In the rows, zero is written as 128.
Where one turn sends some rows of the set: a few examples, then the rows asked
rer: [149 133 119 150 123 114 137 106 123 131 108 131]
Rolam: [143 145  94 133 109 109 125 102 120  87 148 129]
boro: [157 130 106 119 106  99 141 127 147 102 132 126]
vizu: [150 140 106 132 126 121 133 142 111 102 154 106]
bitid: [164 139 118 158 100 127 126 132 129 121 115 127]
fufis: [149 122 108 148  98 108 129 109 103  94 128 136]
sagad: [142 135 106 129 140 111 140 127 107 110 149 109]
Gabi: [147 143 112 148 111 106 147  87 117 106 115 126]
pek: [157 145 117 155 115 119 152 106 130 126 107 122]
gisud: [157 120 111 123 107  94 146 125 139 106 123 131]
kovi: [159 140 118 157  89 116 139 106 114 101 112 126]
mesin: [160 160 107 150  88 122 132 112 129  92 130 121]
Miv: [147 162 102 139 108 111 141  92 130  96 134 120]
Piro: [157 125 123 141 130 122 139 141 107 113 144 115]
Fumal: [158 163 105 144 110 129 123 126 146 112 136 121]
voba: [160 125 110 123 100 100 142 132 142 103 127 127]
bufut: [146 122 114 138 133 111 143 130  98 113 137 113]
bipef: [152 158 107 146 124 120 150 100 142 123 119 117]
norib: [155 136 119 138 131 124 137 142 116 108 153 112]
zusep: [149 136 116 135 142 119 142 130 115 112 153 112]
luzen: [149 125 120 138 141 117 144 131 106 116 144 116]
Dama: [140 129 101 136 115 102 132  94 109  96 136 135]
mozit: [155 125 115 142 119 120 134 144 101 107 141 112]
tomu: [162 164 107 149 112 129 141 116 147 114 126 113]
kapot: [167 148 117 157 102 128 142 122 135 118 112 119]
Levu: [153 127 107 118 111  94 146 121 144 105 128 127]
Fid: [144 158 104 137 134 114 136 100 141 124 128 123]
Sen: [153 136 102 144  93 115 120 117 116  86 141 131]

mozit -> bufut
Rolam -> Sen
boro -> voba
Now find these:
luzen -> zusep
Fid -> Fumal
pek -> bipef
mesin -> kovi

Where one turn sends some rows of the set: a few examples, then the rows asked
Kitup: [128 114 108 129 125 138 136 141 110 112 109 119 115 125 109 152 137 112
 121 130 128 143 113 126 123 132 140 118 135 144 121 122 126]
Fuzir: [132 118 143 133 112 129 139 151 117 123 132 126 135 126 113 137 118 126
 116 122  96 123 147 119 132 137 113 114 126 149 140 133 106]
vug: [152 142 113 134 124 134 133 127 136 128 148 138 122 135 131 160 128 126
 148 118 114 140 144 131 119 146 136 125 125 143 124 109 136]
nof: [134 107 123 128 125 140 123 116 118 132 107 115 122 101 153 118 128 135
 123 102 131 129 113 134 127 137 143 125 134 115 129 120 122]
Voto: [136 124 140 101 136 120 112 125 134 140 127 131 134 145 150 102 120 146
 128 130 133 120 128 128 110 137 106 119 131 141 145 130 132]
bib: [135 113 142 128 115 130 113 140 119 127 141 145 119 135 123 104 125 147
 118 138 125 109 152 133 117 126 128 148 138 138 132 122 146]
vot: [139 144 109 139 122 143 136 122 134 120 117 122 118 137 123 137 112 127
 141 125 115 145 132 152 110 133 144 139 109 117 129 115 127]
zetu: [142 141 138 116 136 133  92 122 142 133 114 142 140 119 123 114 127 135
 118 127 116 118 121 112 139 139 109 132 130 121 133 120 124]
lepog: [135 127  93 127 120 130 142 149 127 130 108 140 131 108 122 137 123 107
 124 115 126 131 142 116 123 138 124 109 131 139 111 111 126]
kizen: [123 128 124 132 141 104 101 128 132 123 126 133 143 130 105 110 121 132
 119 128 145 122 102 117 139 134 140 137 132 121 142 133 125]
kofu: [117 123 147 129 120 143 105 126 112 125 132 142 131 132 120 120 122 143
 119 133 130 127 135 128 128 123 126 151 148 105 128 113 151]
Pafip: [146 120 138 142 116 130 124 141 137 122 128 111  93 135 128 135 122 152
 126 118 117 125 125 136 130 143 137 140 140 137 143 133 104]
gosa: [135 120 114 119 132 131 138 145 109 123 145 124 115 149 117 154 129 126
 126 128 128 164 124 123 129 148 119 141 133 154 125 124 126]
Livu: [122 116 140 116 132 115 115 125 144 115 125 136 140 150 127 136 123 143
 130 119 153 128 127 144 134 124 126 124 138 121 154 143 141]
mobo: [140 123 110 118 135 127 142 140 109 132 150 121 116 146 129 157 129 120
 125 129 131 153 124 124 126 143 129 135 137 156 125 121 121]
feba: [129 107 145 122 121 140 139 105 134 108 123 120 142 150 120 139 131 145
 117 130 127 136 131 133 151 134 128 120 146 134 147 145 126]
bal: [134 116 145 129 143 145 153 120 129 125 132 127 139 122 132 128 145 121
 125 110 128  97 138 123 145 137 139 116 137 138 129 134 145]
lil: [130 127  95 122 133 125 150 131 115 142 115 132 132 132 136 125  96 121
 125 120 131 149 139 130 118 133 118 130 114 124 122 113 111]
bulev: [124 125  92 122 128 125 152 130 112 136 115 133 137 140 139 124 106 116
 125 121 128 145 139 139 123 131 120 136 114 118 122 108 121]
piti: [115 119 126 115 116 116 117 130 120 143 146 135 134 134 119 105 126 142
 119 128 136 132 137 131 113 134 139 135 153 103 136 128 143]
fasi: [120 132 118 135 141 152 100 114 115 144 139 116 137 115 145 136 132 123
 130 128 126 129 146 139 111 138 125 134 123 121 118 109 131]
Masaf: [129 116 158 111 145 138 113 122 142 122 130 136 133 135 118 140 128 127
 119 112 125 103 140 141 153 132 132 132 138 133 130 122 129]
difez: [128 128  98 122 113 127 145 145 122 124 109 135 134 110 130 132 122 102
 124 110 127 129 142 118 127 138 125 111 132 136 118 109 132]
rifu: [112 131 109 136 131 112 123 107 119 135 130 120 141 119 123 143 141 118
 107 120 120 133 141 143 124 143 130 121 123  99 130 128 132]
Bukas: [131 119 134 122 111 126 111 123 112 131 132 138 132 137  94 111 118 137
 109 116 105 122 133 135 143 125 128 135 143 124 130 145 140]
Sura: [140 142 111 138 123 135 139 116 131 118 113 121 120 139 123 142 109 136
 140 128 119 152 132 145 112 134 140 128 111 121 131 115 122]
rozal: [128 107 128 148 125 142 116 159 129 112 134 138 141 128 113 149 122 139
 135 129 125 147 134 121 132 117 120 136 125 140 145 134 113]
Roli: [128 110 116 123 116 137 138 143 113 107 108 123 116 121 112 147 139 116
 120 128 120 150 115 125 121 138 140 116 132 147 127 119 129]
Gami: [139 126 107 135 135 131 113 119 165 131 112 132 128 118 128 116 127 137
 139 135 123 124 145 108 115 145 119 119 124 143 122 128 126]
gelo: [124 120 104 128 147 115 142 121 135 146 145 118 132 143 133 132 126 103
 107 127 143 116 126 111 141 142 135 130 137 132 131 137 113]
Leziv: [127 117 132 151 123 109 131 132 118 128 130 133 117 123 130 138 117 141
 136  97 126 122 115 115 141 155 120 118 151 153 129 132 136]
beka: [137 114 137 124 130 142 148 106 139 105 116 113 142 155 124 144 125 146
 124 140 121 136 130 132 141 136 133 119 135 138 139 133 118]
visos: [136 112 121 116 133 131 137 112 146 131 139 137 139 138 147 135 108 139
 145 123 145 154 134 104 129 135 107 130 132 138 143 137 113]
pog: [120 123 110 129 145 119 144 126 132 149 148 114 136 133 128 110 128 112
 108 123 149 103 134 120 137 138 141 137 141 125 131 135 124]
kofof: [117 126 116 147 150 144 118 109 133 127 104 108 122 129 121 126 121 117
 124 138 132 127 107 111 135 131 122 133 126 123 120 130 120]
tavup: [127 120 108 141 134 137 103 148 126 129 144 113 139 136 134 130 123 143
 136 143 143 142 147 138 103 127 127 135 128 145 131 125 125]
pel: [144 123 138 136 146 140 154 126 137 120 133 127 139 124 135 142 144 117
 135 116 130 101 135 117 135 141 142 113 129 142 132 135 141]
teper: [127 111 138 131 113 120 117 137 112 128 151 151 122 132 114 112 111 133
 127 117 136 124 129 127 129 114 129 146 138 132 151 149 141]
pavos: [143 143 112 139 122 135 128 135 136 133 151 138 122 137 127 154 120 127
 147 117 113 143 139 130 118 152 134 133 128 148 123 110 136]
lukiz: [127 123 141 117 128 131 123 132 105 146 138 135 127 121 113  94 131 137
 129 110 114 118 134 126 118 134 126 131 136 119 125 137 153]
sevel: [141 132 120 137 132 138 105 118 159 137 119 133 123 122 124 108 128 148
 132 140 120 122 143 107 121 144 112 131 128 141 127 129 131]
kufur: [134 108 130 117 127 129 129 115 143 134 145 140 132 137 145 121 117 148
 142 127 141 148 133 106 125 134 105 131 135 144 151 145 125]
Dosu: [140 136 102 142 119 127 119 133 133 132 119 114 143 134 150 118 115 149
 132 108 141 119 140 138 135 138 133 124 152 126 122 115 136]
dit: [138 106 113 121 137 104 136 125 111 129 115 120 124 122 126 126 139 143
  98 107 129 137 135 129 148 155 116 137 139 129 123 137 124]
dokos: [140 112 119 145 147 135 132 146 128 135 133 134 123 143 144 133 121 161
 139 113 131 131 128 136 144 126 115 158 126 119 128 116 121]
dozo: [112 121 131 139 131 102 157 130  98 134 130 124 137 124 123 129 123 120
 122 113 116 128 130 128 119 140 120 107 114 129 145 142 130]
ril: [113 128 115 152 143 140 111 110 136 136 116 117 126 129 116 115 117 127
 119 137 137 124 107 112 140 128 127 144 130 111 126 126 126]
folu: [128 123 146 114 156 115 126 134 119 137 141 118 130 131 118 104 119 122
 125 120 145  99 127 125 124 139 139 132 132 148 132 128 125]

kofof -> Gami
Livu -> Masaf
Now find these:
Bukas -> lukiz
pavos -> gosa
Leziv -> dit
rifu -> fasi
lil -> Sura
sevel -> kufur

